rotation ticks, each row followed by its count of ticks
The counts run from 0 to 203.
[-33   0 -18  27 -12 -37  14  -5   5   6  23   6  -8 -25  18  38  23 -34
  -1   8   9 -13   8   4  16  -3  -5 -11  -6  -5   4 -11  15   8  15 -21
   2 -34 -20   3 -26  24  26  20  12  23  -1 -10 -30 -11  14  36 -16  11
   7  29  -6   2  -2 -22 -14  18  24 -40 -16  -4   9 -17  38  -8  48  10
 -14   5]  197
[-18 -24  12   1  -7  14   5 -10  58   1   3 -13 -32 -37  22   0   2  -7
  -2  -8   1  -1  -8  42 -17  17  28   9  -3  -5  28  13  22   4  13   6
  36 -56 -24 -22 -23  30   7  14 -17   5   8 -11 -20  10   2  21 -33   4
  17   0   2 -33 -27   0  -1 -12   7  12 -19   5 -23   0  18  12   2  23
  -2   7]  178
[ -7   1 -19 -10   0   2   1 -27  11 -27 -42  19 -13   4  -8  32  11 -23
  14  11  22   8 -28  -6   3  12 -17   4   5 -17  -8 -29  12 -37   6  25
 -23 -25  11  14 -31  -2  21   7   4   9   2  -2   4  15 -16  56   2   9
 -31 -44 -11 -14  15   3   7  -9 -13 -27  20  15 -19 -18 -30 -21  -7   7
  29  -5]  91
[ -1 -27  10   3  -5  -2  23  -6  33  10  33  -3 -53 -46   3   2   4   8
 -21  -7 -14 -17   2  38  -5 -27  14 -20 -37  11  18 -15  33  15  -8  13
  22 -28  -6 -21   6   4  26   5   5  -8  -5   4 -10  11   0  -7  -9  12
  -9  15  21 -14 -13  13  13   0 -11  16  -4 -18  -8   0  31  12  43 -11
 -13  -2]  181
[ -8  16 -14 -14 -11 -10  28   1  -8 -21 -20   3  -4  10  -1  22   3 -18
  -2  38  10  -2 -22 -11  11   5  -6 -28  19 -24  -5 -12   3 -39  13  -5
 -10  19 -13   6 -26  -6 -23  26  11   1   4 -13  -2  11 -36  50  -6 -10
 -28 -24  -8  -2  -2 -30 -10 -29   9   0   0  -4 -28  -2 -24 -27 -49   1
  -3  17]  88
[-15   6 -22 -23   6  -9  12 -28   3 -23 -44   0   8   0 -10  25   4  -9
  15   2  10  -1 -16 -19   8  28 -14   7  17 -11 -13 -33  18  -8  -7   8
  -4 -10  23   9 -17 -23  -3  14  -8  -9  -7  -6   4   2 -13  48  22  12
  -9 -32   6 -23  12 -13   5  -3  -3 -23  15  16   7 -14 -42 -42   9  -3
  17 -20]  90
[ -7   2  13   5  -9   3  24  26   5   0  13 -25 -23 -24  20 -11 -13  14
 -28  -8 -13 -15   6  26 -10 -18  23 -21 -16  -7  15  10  18   3  -2 -13
  40  -5 -20 -30   0  16 -21  38 -11   1  13 -20 -17  16 -16 -12 -39 -14
   8  31  -4 -18 -31  -6  -3 -12  29  22 -24  -1 -17  28  24  -1 -28  11
 -30  27]  175
[ -3  -7  11  -2 -16  -6  51  21  41   9  24  -8 -24 -33  -2  18  14 -11
  -3  11 -20 -25  17  25   9  -9  -2 -34  -7  11  15  -9   4   6  -3  -3
  26   9 -36   2  -8 -18   2  25  19  -5  10   1   0  22  -4  29   0  10
 -15  11  39 -12  -3 -10   8 -14 -12  20 -12 -31 -13 -13  12 -12  15 -18
 -23   5]  192
[ 13  13   4 -12  -4   3  11  -9 -27 -19 -17  22 -24  11   1  30  10 -15
 -14  29   4  -6 -20   0   3 -24 -20 -42   3 -10  -9 -26   4 -27   4   3
 -24  21  -8   1  -9 -11  -7  15  24  12  -8  11   7  19 -38  29   2 -10
 -45 -36 -17   3   5   0   8 -17  11   3  20  -9 -25   7 -16 -17 -41  -9
   8   4]  95
[-22 -25   5  17 -15 -15  16  -3  43  11  33   0 -34 -39  11  20  24 -32
   3   8   6 -17   4  35   3 -16   7 -24 -23   2   8  -7  26  -5  16  -1
  14 -41 -33 -14 -18  26  36  19  20  18   3   0 -18   4   2  11 -21  14
  -2  19   6   6  -7  -5  -2   1   3 -11  -9 -16  -8 -11  44   9  38   4
 -15  23]  189
[-19  16  -6 -16  -9 -17  57  -1  12  -9  11   5 -19 -40  -6  -1   0 -16
  -2  10  -9 -26   7  20   4  -3  -4 -35 -23   7   4 -20   9 -22  -2  -3
  24  30 -22  10 -11 -25  25  11  11 -18  12  13 -11   8 -16  20   5  11
 -18  -7  48  17  -6 -10  11  -8 -38  18   0 -21 -16 -21   6 -12  -7  -9
 -13  13]  69
[-17   0 -11  -3 -19  -8  35   3  33 -14   2  -8 -16 -41   0  -8 -13  -3
   3  -3  -3 -12   0  27  -5  10  -1  -2  -9 -10   5  -7 -11 -13  11   5
  34  11 -46  13 -24 -30   9  17  -5 -24  18  -7 -13   8  -6  23  -7  16
   2  -5  47  -5 -18 -26  10 -17 -37  26  -5 -13 -19 -15   7 -20 -30  16
 -25   2]  62
[-20  10   1   3  12   0  -7 -14 -29  20   6   2  17   5  19 -24  -6   6
 -20 -24   5  -8  11   3   4 -19  17  -6 -31  -6  -9  17  22   1  -5 -15
 -13 -17  23 -19  36  40  11 -46  -6  -6 -15 -12  -8 -30  15 -34  -9 -26
  -4  28 -48  -5   6  19  -6  18  33 -27 -22  20  11  12  -3  20  12  -9
  -9  10]  154
[ -7  -3   7 -12  -8   2  45  16  28  12  -1 -29 -28 -49 -12   0   1  21
  -4 -12 -29 -16   9  21  -5  -5   4  -3  -6   8  19 -10  18  30 -18  -4
  46  13 -15  -5   1 -19  -5  30  -9 -12  19 -13  -4   9   9  12  -4   9
  16  19  40 -21 -16  -5   7  -6  -7  23 -23 -19   4   2   8 -18  23 -11
 -23 -11]  184
[-11  12  -2 -12 -11 -27  39  -5 -10  -8  13  34 -17 -26   1  17   6 -26
  -8  25  16 -22  -1   5  16 -26 -18 -48 -19 -10 -10 -21   5 -34  17  -3
  -6  17 -22   7 -27  -4  13   3  30   0   4   9 -12  -1 -18  30  11   4
 -48  -9   8  13   7 -33  -9 -19 -17  -4  -3 -24 -23  -7  16 -13 -10   6
  -8  30]  77
[  0  16 -15 -12   0 -26  45  -3 -55 -23 -15  14   2   2  -7  19   6  -3
  -6  13  -7 -26  -8 -23  17 -29 -34 -30  -2  -9  -4 -47  17 -11 -19 -18
 -18  30  21   5  10 -24  12  13  18 -19  11  -4   7  -1 -18  22  25   4
 -28 -15   0   1  23 -12   8  -5   5 -18   7 -11  11  -4  -7 -42   3 -22
 -12   2]  86
[  5  14 -22  -6   4   0   0  11   0  11 -19 -35  23  27   0 -36 -11   9
  15 -29   9  26  31 -14   2  29   8  18  19  17  -3  20 -13  17 -11  -3
 -10  34   2  26   9   8  -2   0 -29 -11  19  -3  -5 -28  25  -7  16   6
  31  -4  -6 -15   1   8 -12   2  -6   8   5  19  52   0 -42  22  -8 -29
   5 -27]  133
[-15   8   3 -20  11   3  19   5 -15   3 -23 -26  23  -1   5 -35 -30  35
 -23 -38 -23  -5  12  -5  -3  -8  21   4  -6  -9  -3  10  12  23 -14 -12
  21  17  21 -24  29  18 -36   0 -26 -17   2 -19  -1  -9   0 -12  -1 -31
  15  20 -12 -35 -13   6  13   1  28   3 -34  18  11  11 -21   0 -29 -15
 -25   3]  158
[ 41  -4   2 -22   6  37   7   0  -9 -17 -27  -1 -35   9 -17  10   2   9
   4  19 -11  10  -3 -11  -3  -3 -22 -12  17  -1   7 -19  -5 -11 -21  15
  -9  26  -2  13  -1 -23 -14  31  10   0  14  11  28  24 -17  19  11   1
 -28 -42  -2 -12  -2   8   9 -17   2  20  40  -2 -13  18 -34 -16 -46 -29
  14 -25]  105
[-10 -20  16  -5   7  13  -9 -21  25   6  17  -8 -32 -29  11  -8  -4  -3
 -14 -14  -7 -15  -6  41  -6 -14  34  -6 -37  -2   5  15  27  -4   2   7
   8 -50  -4 -37   5  44  18  -4  -2  12 -12  -7 -10   1  -3 -20 -36 -15
   7  18 -26 -12 -19  19   7  -5  22  -7 -12   2 -28  -1  30  16   5  20
 -12  23]  171
[ -5  17   0  -7   3 -10   6  11 -47  21   9  -5  21  16   0 -28 -17   5
 -19 -26  -1  -8  31  -7  15 -24  11 -27 -22   6 -12  15  13  11 -11 -28
 -12  26  16  -7  52  33   2 -36  -3  -9 -11   3  -3 -30  10 -38   3 -27
  -2  25 -29  -1   5  11   5   7  20  -1 -14   6  27  10 -11  26 -11 -38
 -21  10]  147
[-19   5 -12  -8   6 -18  16 -28   3 -19  -2  30 -16  -6   2  38  12 -39
   4  23  23 -17 -15   6  17 -13 -16 -38 -13 -17 -14 -39   7 -42  11   7
 -22 -12   2  11 -21   5  33  -7  18   5 -14  10   0   5  -8  40   5   1
 -39 -21  -7   1  21  -9   6  -5 -12 -21  16 -10 -32 -16  -2 -13  10   4
  18  16]  84
[ 48 -20   4   7   6  17 -26  -5  -6   1  18  15 -50  19  -5  -9  20 -14
  18   8  11  24  15  18  -4  -3 -19 -27  -7   6   0   0  -3  -6  -4  19
 -23   0 -18  28  -7   5  24   3  24   6  12  18   5   8  -1 -12 -13   6
 -21 -15 -16  15  -3  26   0 -16 -11  20  48  -9   4  13   7  44 -14 -38
  27 -19]  120
[ 36   6  -6  -8  -1   3  -8  26 -37   0  -6 -13 -18  24   4 -24  -8  21
  10  -5 -14  13  37 -22 -10   6 -27  -8  10  11   2   0  -5  14 -22  -4
 -13  40  -3  34  24 -14   2  11  -1  -5  29  11   2 -11   7 -21   3  -2
   9   4 -15  -2  -5  14  -5  -2   6  14  31   0  37  22  -8  21 -28 -40
   5 -35]  122
[-32  16 -29 -19 -14 -36  44 -15  20 -19 -17 -15   8 -37 -12   7  -8 -14
  15 -11   9  -8 -12  -2   7  20  -6   9   6 -14   6 -22  12  -1  -1  -4
  22   9  -3   9 -31 -27  13  12 -17 -25  21  -5  -4  -5  -6  46  15  22
   1 -23  43  -8  -1 -29   4   1 -25 -15  -6   0  12 -23 -16 -24  13  13
  -7  -6]  72
[-19 -20   1   9   7   5  -9 -24  25  -2  23   6 -25 -43   4  -5   6 -12
  10 -12   1 -11 -11  35 -16  10   4  23 -20 -20  26  12   2 -13   7  16
  32 -57 -19 -23  -8   7  33 -21  -5 -11   3 -10  -9  -1  10  -8 -34   4
 -12  15  -2  16 -10  16  25   7  -8 -10   0  11 -28 -12  37   2 -16  36
 -10  18]  48
[ 26  -2 -17  -6   6 -12  -9  16 -48  15  14   4  -4  30   8 -20   5  -2
   8 -17   0   5  42 -24   6 -13 -18 -14  -3  15  -6  12  -8  13 -17 -11
 -17  22   1  21  20  18  21  -3  -6  11  13   6  -1 -29  23 -33   4   8
   4  13 -26  28   9  18  -7  15   5   0  30   2  52  13   9  33  -3 -50
   2 -15]  129
[ 16  -5 -22  -9   7  -3 -27  -4  -3  12 -16 -13   3  26  -4 -16   1   1
  34 -27  15  30  25 -15  -7  28 -16  23  14  17   5  15  -5  21 -14   9
 -17  -8  10  25  -2  12  20  -8 -32   0  23  23   5 -23  27  -4  14  14
  22 -11 -10   1   6  20  -6  19 -19  -8  31  14  41   6 -22  28  14 -31
  27 -47]  126
[  4   5  18 -25   3  18  24  -2   0  22   0 -11  13   2 -11 -44 -14  22
 -10 -29 -10 -11  34   4  14  -9  16 -21 -21  18  -4  19  10  -1 -15  -4
   1  54   5  -8  51  10  -4 -42  -2 -27 -12  12  24  -4   7 -14  22 -26
 -19   6  -5 -25   0  18  18  -2  -8  21 -21  -4   8   5 -38  24 -10 -39
  -3  -8]  148
[-21 -13  -6  15  -4 -14  -2  -7  14   7   7 -25 -19 -26  27   4   6  -2
  -4  -4  -4   0  -5  19  -9  -1  14  16  -5  -9  23   7  27  15   4  -7
  20 -61  -4 -19  -5  32  12  20 -21  14  12 -20 -31 -10   2   4 -37   5
  25  27 -14 -12 -27   0  -9  11  30  -9  -7  10  12   4  41  -9  23  18
  -6  21]  179
[  4 -13  18   9  -8  -9  21  10   6  13  38   5 -48 -35  31   5   9  -5
 -14   9  -4 -25   4  34   7 -38   8 -26 -24   9  14  -2  12   9   5 -17
  28 -12 -27 -17   5  11   9  22  18  14   9   3 -24  11   0 -10 -30   0
 -11  32   4  -3 -22  -2   2 -10  20  11 -15 -21 -16   1  52   8  -2   4
 -26  26]  182
[ -3 -29  -1  21   4  29  -7  15  42  36  12   0  23  15   4  -8   9 -33
  25   6  29  23  30  12  14  20   3   6   7   6  -5  34  -7  -7  25 -19
  -7 -15 -19   3   5  34  27   3 -10  22 -12  12  -3 -22  20  13   7 -11
   3   8 -21  -5   6  10 -12  -3   8 -10 -11  27 -14 -13 -18  36  12   3
  -3   7]  12
[  8 -26   6   0   7  34   1  19  58  30 -14  -9  27   2 -17 -20   2 -13
  25 -15  21  22  42   3   5  32  13  20  19  19   0  30  -7   6   5  -6
  -8   0 -18  12  15   8   9   6 -22   2 -15  18   6 -15  33  16  34  -1
  14   5  12 -24  -1  10   1  -9 -12  10 -13  27   2 -22 -47  15  17 -20
  -9 -24]  11
[-27   6 -13  -1  -9 -17  46  23  23   4  -7 -21   9 -32 -22  17  10  -2
   6   4 -21 -14  19  -9  24  16 -18   5  23  12  -1 -29 -15  18  -7 -17
  18  24 -14  14 -10 -30  -6  27  16  -5   6  -4  17  15   6  56  27   2
  -9   5  36 -31   2 -30  10   2  -3  -5 -21 -14   4 -14 -12 -39  24 -10
 -29 -15]  202
[-11 -11   7   2 -16   8  25  15  67   6   9 -28 -31 -38   0   3  -4  -5
  -1   0  -9  -6   8  39   1  13  19  -9   2   4  18   7   8   8   7  -4
  42 -11 -37  -8 -25   5  -9  28 -17   6  10 -11 -14  22   3  35 -11   6
  10   3  22 -34 -28 -13   3 -15  -2  25 -19  -9 -17  -4   7  -1   3  -3
 -17   4]  185
[-14  21 -13  -3  -2 -31  23 -14 -43 -18  -2  36  -7  -3   9  34  15 -29
  -6  18  12 -26 -18 -16  16 -36 -15 -39 -12 -24 -22 -44  16 -21   5 -13
 -30   4   7   2  -9   8  20   7  26   9   0   5 -23  -5 -25  14  -4  -1
 -42  -7 -22  15  19 -23   1 -13  21 -26  19  -5  -1  -1  18 -23  -1  -5
  -4  30]  85
[-19  -8  -2   8  -4  -4  15 -10  47 -10   1 -21 -20 -49   4 -20  -9  -6
  14 -18   4   4 -12  26 -19  28   6  15 -11 -15  17   4  -1 -12  10  11
  41 -31 -33  -4 -29  -9  22   2 -10 -23  18  -6 -17  -1  10  12 -26  23
   9  -6  33   5 -19 -13  11   8 -29   6 -10   7 -27 -17  23 -11 -19  30
 -12   3]  55
[  4 -19   9  -2  19  34  24  25  19  33  -1 -13  32  -3 -18 -29  -1  -3
   7 -18 -11  -2  45  -2  16  17  14   5  15   4  -2  25  -3  10 -12 -23
  12  33 -10  -1  44  -3  -3  -4  -6  -5  -3   3  29  -6  25  14  42 -13
  -5  17  16 -18   9  14  14  -8   2  16 -27  19   3 -11 -40   7  -6 -26
 -28 -15]  18
[ -3  -5 -12  -8   4  10 -17 -18  -7 -25 -32  12  -8  15   9  32  14 -25
  12  25  25  18 -28 -13  -3  18 -15  11  26 -17   0 -14  -3 -36   9  13
 -28 -25   3  13 -32   7   0  18 -11  34   8 -10  -2   7 -21  39 -15  -5
 -13 -37 -32  -9  -1  -1 -11 -16  29 -18  17  14 -18  11 -21 -18 -34  12
  27   4]  99
[-36  23 -19  -1  -9 -34  21 -13   3 -26 -16   2  15  -9   4  25   8 -32
   6  18  23  -2 -19 -10   7  18  -2  -6   7 -13  -9 -19  -1 -28  21  -8
   1  -3 -22  18 -37  -4  -1  14 -18   7   7  -6 -14  -2 -22  60 -12   3
 -12 -21  -3  -8   4 -29 -21  -5   7 -22   8  10 -14 -12 -14 -20 -18  23
   4  22]  81
[  8 -16  14  17   8  18   8  36 -17  38  36  16  25  16   9 -18  11 -23
   1   2   2  -7  40  -3  18 -16   8 -33   1   4  -6  26 -14 -12  15 -33
  -1  18 -28   9  33  20  14  -2  16  19 -15  12   5 -12  15  -7   7 -26
  -9  29 -19   6   5   6   2  -9  20   2 -22   7  -7   4   1  18 -15 -20
 -28  18]  16
[-18 -15   3   7  -9 -10  34   1  23  12  16   0 -24 -40  -8  29  26 -20
   0   8  -8 -30  15  17  25 -22 -16 -39 -20  17  -2 -26  15   4   1  -4
   7  -1 -20   5   1 -13  34  13  40   9  -9  12  -2  13   9  36  21  11
 -27   1  32  -4   5 -11  19   3 -12 -10  -4 -21 -10 -17  25  -9  41 -16
 -15  -2]  199
[ -8   1   7 -25  22  -1  14  -7 -17  10  -4  -3   4  -5 -11 -29 -11  21
 -25 -30 -14 -22  15   8  11 -19  15 -16 -41  14  -7   7  35   8 -22  -4
   1   8  27 -31  49  22  14 -42  -1 -21 -21   3   1 -14   7 -32  13 -17
 -12   5 -23 -25  10  22  15  10  -4   6 -19   0   5   3 -13  24  11 -20
  -6  -2]  155
